One vector is turned by the same rotation once a tick. Each row is the vector after some number of ticks, and that number follows the row.
The counts run from 0 to 175.
[-16,  15,  41, -17,  34,   0,   6, -15,  11,   5, -22,  52, -40, -21, -31,
   0,  -9,  24,  12, -17, -15, -21,  -4,   5,  30,  -1, -32,  32,   4,  20,
 -45, -46, -23,   7,  46, -29, -15, -16, -15,  17, -13,  -5, -19, -43, -25,
  20,  -1,  16,  30, -16,  21,  -9,   4, -17, -10,  -8,  38,  73, -23,  20,
 -14,  54, -21,  10,  -5,  17]	61
[  5,   3,  19,  12,  39,   1, -36,  31, -23, -10, -14,  20, -16,  37,   4,
 -26, -19,  48,  14, -30, -15, -22,  15,  14,  16,   5, -25,  34,   6,  27,
 -38, -18, -14,   0,  13, -27,   0,  28,   1,  -7, -32, -18,   3, -28,  25,
  54,  24,  27,  35, -13, -23,  48,  29,   1, -29, -34,  49,  42, -43,  37,
   6,   0,  29,  12,  -6,  15]	161
[-18,  16,  39,  -2,  21,  14, -10,  -3,   1,  20,  -8,  45, -53, -20, -17,
  24, -18,  32,   9,   5, -18, -18,   5,  15,  37,   3, -32,  28, -16,  26,
 -39, -59, -28,  -3,  24, -25,  -8, -20, -14,  11, -21,  -6, -13, -57, -13,
  23,   7,  19,  11, -10,  17,  18,  33, -22, -10, -13,  48,  74,  -8,  37,
 -16,  48, -10,  -8, -26,  20]	62
[ -5,  -9,  30,  -7,  41,  11,  -2,  22, -22, -32, -25,  60, -10,  22,  21,
  16, -13,   4,  17, -31, -36,  -7,   6, -24,  40,   0, -32,  34,   6,  16,
 -16, -35, -24, -14,  34, -24, -12, -33,  -5,  -6, -19,  23,  -8, -31, -24,
  38,  -9,  -6,  21,   6,  57,   5,  16,  38,  -5, -43,  34,  50, -22,  18,
 -14,  34,   5,  11,   2,   5]	92
[-14,   5,  37,  11,  17,  14,  -1,  18,  10,  23, -14,  39, -49, -13, -18,
  29, -34,   7,  -8, -17, -33,   3, -15,   4,  54,   2, -15,   9,   6,  38,
 -43, -28, -35, -19,  34, -27,  14, -15,  -3,   3, -19,  10,  -9, -50, -12,
  32, -15,  38,  32, -32,   1,  16,  25,  -8,   6, -10,  40,  52,  -7,  48,
 -22,  62,  -6,  -6, -23,  20]	145
[  3,   4,  24,  15,  56,  -5, -22,  29, -14, -10, -25,  25,  -8,  28,  -8,
 -29, -26,  49,  24, -56, -13, -37,  10,  11,  15, -18, -30,  42,  25,  21,
 -37, -12, -11,  20,  39, -23,   4,  15,  -6,  10, -38,  -4,   7, -17,   7,
  41,  18,  20,  41,  -9, -10,  41,  -2,   2, -30, -23,  30,  38, -57,  29,
   4,   6,  28,  26,  -3,  -9]	160
[-10,   7,  42,  14,  37,  -4, -39,   1, -29, -25,   3,  39,  -8,  22,  13,
   6,  -7,  17,  17,  -3,   6,  -8,   2,  -3,  -9,  10, -31,  44, -17,  18,
 -49, -35, -19,  -6,  23, -14, -20,  22,  -5,  17, -38,   5, -44, -13,   3,
  70,   1,  35,   7, -14,   8,  45,  29,  28,   6, -45,  46,  51, -36,  27,
  -6,   2,  21,  -5, -31,   5]	129
[ 23,  -2,  -7,   7,  70,  -5,  -6,  27,   2, -32, -33,  33, -24,  32, -27,
 -21, -20,  19,   5, -51, -16,  -4,  11,   4,  39,   8, -20,   7,  14,  21,
 -25, -23, -41, -23,  14, -21,  17, -28,  13, -12, -27,  19,  10, -17,   4,
  28,  12,  25,  54, -16, -17,  20,  15, -15, -14, -56,  24,  26, -46,  28,
  -1,  28,  18,  15,  -4,  41]	39
[  1,   8,  24,   0,  46,   2,  11,   9, -24, -10, -17,  60, -33,  21,  17,
  44,  -7,  28,  29, -36, -27,  -9,  13, -23,  49,  -6, -41,  23,  -5,  19,
 -10, -46, -14, -27,  13, -10, -15, -31, -13,   4, -26,  15,  10, -56, -30,
  32, -10,  -2,  18,  26,  46,  11,  28,  24,  15, -13,  38,  47, -25,  23,
 -27,  32, -14,  -6,  11,  20]	175
[ -6, -16,  27,   4,  51,   5, -21,  45,  -7, -23, -11,  35,  -4,  28,  14,
  11, -46,  20,  11, -33, -23, -10,  -3, -20,  38,   0, -36,  42,  15,  -5,
 -22, -17, -31,  -6,  49, -22,   5, -24, -15,  -1, -48,  27, -16, -11, -28,
  23,  16, -19,  21,  -7,  32,  18,  17,  41, -29, -46,  48,  48, -36,  19,
  -3,  10,  13,  14, -21,  -5]	9
[ -7,  13,   5,  25,  50, -16, -20,  18,   8, -28,  -6,  38,   5,  23,   1,
  24, -56,  39,   2, -58,  17,  -2, -11, -11,  32,  29, -21,   3,  18,  -2,
 -37, -11, -58,  -5,  25, -13,  -4, -41, -36,  33, -24,  23,   3,   8, -36,
  27,   5,  28,  35,  14,  -2,  -8,  20,  -8,  -5, -47,  15,  18, -51,   6,
   4,  25,  21,   0, -13,   2]	153
[ -8,  -8,  11,  15,  39, -16, -24,  33,  11, -29,  -1,  48,   0,  15,  -2,
  20, -64,  10,  -7, -30,   4,   9,  -9,  -5,  46,  39,  -8,  -2,  11,   1,
 -39,  -2, -62, -22,   8,  -5,   0, -53, -28,  13, -17,  20,  -6,   5, -22,
  32,   9,  27,  34,  -1, -14,   4,  29,   4, -15, -55,  22,  23, -39,  22,
   5,  30,  23, -13, -20,  10]	152
[  2,   4,  29, -21,  30, -26,  15,  16, -31,  -7, -18,  76, -27,  19,  28,
  26, -22,  23,  24, -49, -24,  31,  -3, -16,  56,  -5, -20,   9,  15,  25,
 -30, -21, -21, -21, -20,  27, -19, -16,  -9,  24,   2, -12,  19, -22,   1,
  50, -14,  26,  29,  -1,   9,   5,  -4,   6,  26, -17,  22,  36, -36,  31,
 -13,  34,  -5, -21,  36,  29]	26
[  4,   7,   5,  23,  57,  -8, -12,  32, -17,   1,  -4,  30, -29,  35,  -7,
  25, -48,  41,  12, -67, -19,   6,  -6,  -9,  52,   2, -22,   3,  20,  17,
 -12, -16, -45, -23,  14,  18,  22, -18, -12,  19, -64,  28,  19, -14, -27,
  26,  11,   0,  28,   0,  16,  28,  14,  18,   0, -27,  27,  26, -52,  27,
 -28,  14,  12, -11, -16,  13]	37
[ -9,  14,  32,  22,  18,   4, -20,  44,  10,  32,  -6,  27, -48,   1, -27,
  23, -48,   7, -10, -19, -27,  -2,  -7,   8,  53,   1, -17,  14,  14,  16,
 -43, -30, -43, -25,  31,  -9,  22,  -8,  -9,  15, -42,  25,  -3, -25, -12,
  26,  -2,  32,  29, -41,  -1,  27,  33,  -7, -21, -20,  38,  39, -26,  38,
 -18,  44,   4,  -8, -38,  12]	35
[-11,   8,  20,   8,  29, -21, -20,  33, -23,  15,  -7,  63, -23,   9,  28,
  23, -54,  51,  10, -46, -10,  23,  -9,  -3,  60,   2,  -9,   9,  26,  17,
 -34,  -1, -27, -17, -15,  33,  -8,  -2, -25,  17, -20,  -8,  21, -33,   4,
  54,   7,  28,  17,  -1,  -7,  23,  17,   3,  -2, -21,  35,  41, -51,  29,
  -6,  22,  25, -25,  16,   3]	108
[ 11,  36,   9,  30,  64, -10, -18,   6,   2, -22, -20,  21,  -1,  35,  -9,
   7, -10,  34,  17, -55,  23, -17,  16,  -5,  -9,  15, -40,  26,   0,  13,
 -53, -27, -20,  19,  27, -17, -13, -12,   0,  26, -34,   6,   0,  13, -11,
  43,  -2,  47,  54,   7,  -5,  19,  24, -10,  -3, -37,  26,   3, -60,  18,
  13,  28,  24,  19,  -7,  18]	44
[ 18,  23,  33,   7,  57, -12, -29,  -1,   4, -20,  -7,  39, -18,  14, -16,
  -1,  -3,  18,  16, -25,  18, -36,   5,   5,  -5,   1, -39,  48,   9,  -2,
 -59, -50, -17,  37,  48, -19, -20, -20,  -3,  29, -33, -13, -15,  11,  -6,
  52,   6,  27,  37,  -8,  18,  16,  14,  -9, -10, -35,  30,  25, -64,  13,
  19,  35,  23,  20, -12,  -5]	127
[-31,  25,  26,  11,  33,  -4, -18,  26,  18,   4, -15,  38,  -2,  14,  16,
  40, -55,  39,  -6, -60,   4,  11, -12, -24,  51,  15, -45,  15,  15,  10,
 -32,   2, -25,   9,  10,   3,   3, -11, -47,  44, -12,  20,  -7,   1, -42,
  15, -12,  25,  33,  -4,  -5,  -5,  32, -10,  -6,  -7,  51,  22, -34,  27,
  -3,  35,  -2,  -1, -22,   1]	114
[-16,   8,  34,   5,  28,  11,  -6,   9, -26,  -8,  -7,  57, -33,  14,  12,
  40, -15,  32,  15, -14, -26,  -8,   9,  -9,  48,   5, -28,  34,  -8,  12,
 -24, -43, -24, -17,  18, -15, -14, -20, -28,   2, -31,   5,  -6, -56, -31,
  32,  -3,  -7,  -3,  31,  38,  19,  37,  17,   1, -21,  48,  66, -15,  21,
 -21,  18,  -8, -18, -12,  13]	174
[-12,  25,  25,   6,  44,  14,  20,  -4,  14,   0, -31,  39, -24,  -7, -31,
  19, -11,  19,  12, -59, -12,  -1, -10,  -4,  35,  -2, -38,   1,  12,  31,
 -32, -23, -38,  -3,  35, -16,   8, -19,  -2,  28,  -4,  27,   2, -16, -33,
  12, -28,  52,  58, -24,  -3,  -7,   3, -13,  10, -10,  29,  39, -27,  30,
 -18,  53, -11,  13, -28,  35]	33
[-17,  36,  37, -13,  41,  11,  24, -30,   0,   2, -30,  48, -29,  -1, -20,
  16,  -6,  47,  19, -60, -11,  -3,  -7,  -2,  34,   2, -38,   3,   8,  34,
 -26, -38, -32,  -6,  19,  -6,  -6, -13, -20,  29,  -1,  17,  -8, -31, -32,
  22, -17,  44,  25,  -4,   4, -11,   7, -13,  17,  -8,  32,  48, -20,  26,
 -30,  39, -27,   4,  -2,  40]	143
[-12,  17,  39,   9,  29,  -3,  16, -21, -31, -12, -30,  63,  -8,  10,  -2,
  12, -26,  38,  33, -63, -12,  -9,  -3,  -7,  39, -15, -22,  -8,   9,  39,
 -32, -27, -24,  -1,  36, -19, -14,  -3,  -2,  21,  -4,  14,  22, -36,  -7,
  58, -29,  69,  18,  15,   1,  16,  -4,   6,  35, -12,  11,  53, -29,  25,
 -19,  20,   1,   1,  14,  14]	104
[ -9,   2,  39,   2,  19,  10, -11,   9, -27,  -6, -18,  52, -26,   3,   1,
 -17, -17,  39,  21, -14, -28, -34,  13,   6,  20,  -7, -25,  44,   5,  24,
 -50, -40,  -2,  18,  55, -45, -23,  -6,   6,  -6,  -4, -30,  13, -51,  23,
  56,  15,  27,  21,   4,   1,  22,   2,  -8,  -9, -20,  32,  71, -25,  21,
  13,  28,  14,  17,  17,  -1]	133
[-17, -12,  25,   6,  42,   0, -20,  52, -22, -48, -26,  43,  14,  47,  54,
   9, -17,  31,   6, -38, -20,   8,  18, -16,  34,  13, -38,  39,   2,  22,
 -38,   9, -11, -11,   0, -17, -17,  -4, -11,  -5,  -6,  -3,  -8, -19,   7,
  57,  -1,  20,  24,   7,   2,  24,  34,  28, -11, -46,  50,  32, -20,  34,
  11,   8,  26,   6,   5,  18]	163
[ 10,   5,   5,  14,  57,  12, -42,  33,  -1, -46, -12,  19, -16,  39,   1,
  12,   1,   7,   1, -15, -10,  -4,  23,   6,  14,  38, -27,  32,  -9,  15,
 -42, -25, -23, -23,   9, -32,  -2, -26,   2, -12, -26,  10, -16, -22,   3,
  43,  16,  17,  43,   3,  -9,  38,  54,   4, -19, -54,  45,  21, -26,  25,
   7,  35,  27,   4, -19,  34]	123
[-31,  27,  24,   1,  36,  -4,  -3,  -3,   1,   5,  -5,  46, -16,   4,   9,
  37, -22,  49,   5, -47,   6,  21, -16, -23,  49,  22, -33,   0,   2,  18,
 -29,  -9, -39, -17, -14,  17, -17, -19, -44,  36,  -6,  20, -13, -23, -39,
  24, -11,  32,  23,  11,   6,  -2,  26,  -9,  14, -19,  47,  42, -21,  27,
 -22,  29, -14, -22, -20,  33]	31
[-18,   9,  44, -35,  40, -13,  11,  -8, -12, -16, -22,  68,  -7,   5,  17,
  19,  -5,  15,   8, -30, -13,  16, -15, -25,  32,   8, -35,  34,   5,  10,
 -31, -28, -25,  -5,   2,  18, -23, -15, -32,  34,  -7,   8, -41, -16, -31,
  33, -19,  17,  10, -10,  41,  -9,   4,  20,  15, -29,  46,  60, -31,  17,
 -17,  32, -26, -10, -14,  20]	59
[-14,  14,  38,  21,  23,  -1, -23,  12,  10,  -7,  -9,  39, -11,  -3, -33,
   7, -40,  18,  -6, -25,  10, -12, -16,   8,  18,  19, -16,  -2,   5,  25,
 -64, -14, -48,  -9,  35, -39,  -4, -13,  -6,  26,  -5,  16,  -5, -12,   2,
  41, -12,  84,  39, -14, -39,  23,  20, -21,   5, -32,  11,  29, -27,  35,
   3,  45,  18,   4, -23,  12]	73
[-15,  16,  45,   7,  15,   6, -13,   8, -21,  17, -14,  56, -44,   3,  -1,
  13, -13,  50,  14, -20, -25, -21,  16,  11,  33, -12, -23,  28,   2,  33,
 -54, -37,  -6,  10,  24, -24, -17,   1,  -3,   4, -12, -34,  19, -61,  20,
  53,   6,  37,  14,   2,  -4,  30,  16, -22,  -4,   1,  29,  58, -14,  30,
   2,  36,   8,  -2,  15,  19]	23
[ 24,   5,   1,   5,  67,  -8,   1,  12,  -3,  -8, -22,  45, -48,  17, -33,
  -2,  -8,  29,  16, -59, -17,   6,   2,  13,  35,   8,  -9,  -2,  20,  23,
 -19, -32, -41, -26,   3,   2,   5, -25,   9,  11, -42,   6,  20, -24,  -8,
  24,  15,  22,  53, -17,   1,  16,  18, -17,   2, -29,  25,  23, -52,  38,
 -16,  38,   7,  -8,  -8,  50]	149
[-10,  27,  33,  -3,  32,  -5, -31,  21,   7,   1,  -7,  36, -25,  22,  24,
  18,   3,  20,   7,  -2,  -3,   0,  19,  -1,  14,   3, -47,  59,  -6,  13,
 -65, -16,  11,  21,   0,   0, -35,  -2, -17,  18,  -8, -34, -21, -11,   6,
  44,   4,  18,  38, -11,   1,  16,  43, -15, -18, -24,  63,  32, -30,  33,
  12,  37,   7,  -8, -12,  16]	167
[-10,  15,  29,  34,  37,   2, -31,  17,   6, -19, -10,  12,  -8,  21, -12,
  14, -22,   5,   0, -33,  11,  -1,  -7,   4,   3,  15, -30,  15,  -5,  29,
 -60, -18, -30,  -9,  25, -21,   7,   9,   2,  18, -33,  22, -14,  -9,  -2,
  55, -15,  73,  42, -22, -28,  39,  40,   1,   7, -43,  32,  14, -37,  37,
   5,  25,  23,   7, -35,  17]	156
